The same turns and mirrors carry the whole set onto itself and the rows of a family onto each other. Which other rows belong to the same family as each row named below? List them in the order they appear above.
These 27 rows form 9 families of 3 rows each.
kol: [-1.57  1.23  2.60  0.36 -1.53 -0.49  2.11 -0.52 -0.18]
temus: [-1.33 -2.21  2.00 -0.45 -1.39 -0.69  1.92 -0.25 -1.60]
vobe: [ 1.49 -0.80 -0.97 -0.33  2.17 -1.76  0.13 -2.53  0.51]
Ligo: [-2.51  0.26  0.82  0.28 -0.92 -0.29  2.30 -2.02 -2.04]
devi: [-1.55 -1.86  1.20 -0.91  0.71 -1.23 -1.01 -1.88  0.78]
zan: [-1.68 -0.12 -0.24  0.26  0.29  1.35 -1.90  0.30  1.21]
gopev: [-1.59  0.38  0.57  1.00  0.28  0.50 -2.48 -1.93  0.54]
sufo: [-2.35 -0.04 -0.32 -0.33 -0.86  0.52  2.91  0.22 -1.40]
sez: [-1.15 -0.86  1.26  0.10  0.29  1.71  3.61 -0.64 -1.38]
Zap: [ 1.49  1.54 -1.87  1.15  1.08 -0.38  0.96 -2.59 -1.07]
zetut: [ 0.09 -2.05  1.49 -0.88 -1.25 -2.39  0.62 -1.06 -1.75]
bega: [ 0.46  1.64  1.63  1.16 -0.05 -0.18 -1.38 -0.64  1.75]
raket: [-1.20 -0.34 -0.06  0.71  0.03  1.65 -1.92  1.21 -0.16]
molub: [ 1.93  2.32  0.10  1.03  0.14 -1.04  2.37 -1.10 -0.21]
rurel: [ 0.41  0.21  1.00  0.87  0.24  0.60  4.00 -0.68 -2.06]
zitib: [ 0.85 -1.74  1.10  0.38  0.16 -0.20 -2.54 -0.44  0.89]
Mirir: [-0.80 -1.46  0.30 -1.08  0.61 -1.93  2.86 -2.27 -1.14]
runu: [ 2.37  0.28 -0.93  0.96  2.18  1.72  1.49 -1.12 -0.12]
vuzas: [-1.58 -0.35 -0.18  0.21 -0.84  1.07  2.24  1.06 -2.57]
lilom: [ 1.01 -1.81  1.21 -0.40 -0.40 -2.03 -1.89 -1.03 -0.36]
kal: [ 2.42 -1.30 -0.08 -0.25 -0.16 -2.63  0.31 -1.33 -1.47]
vuzik: [ 1.80  0.68 -2.34  1.04  1.01  0.93  0.71  0.64 -1.47]
lino: [ 1.62  1.08 -2.75  0.72  1.31  0.36  1.33 -0.51 -0.34]
miriv: [ 3.26 -0.77 -0.94  0.37  0.59 -1.09  1.81 -1.07 -1.31]
lupip: [-0.95 -0.92  1.61  0.59  1.10  2.47 -1.08 -0.45  1.14]
fole: [-1.78 -0.76  2.95  0.97 -0.13  1.67 -0.52 -0.19  0.04]
ziza: [ 2.64  0.70  0.04  1.86  1.98  1.23 -0.34 -0.85  0.27]

Same family as runu: sez, lupip
Same family as ziza: rurel, fole
Same family as vuzik: raket, vuzas
Same family as sufo: zan, lino
Same family as zitib: temus, miriv
Same family as gopev: Ligo, Zap

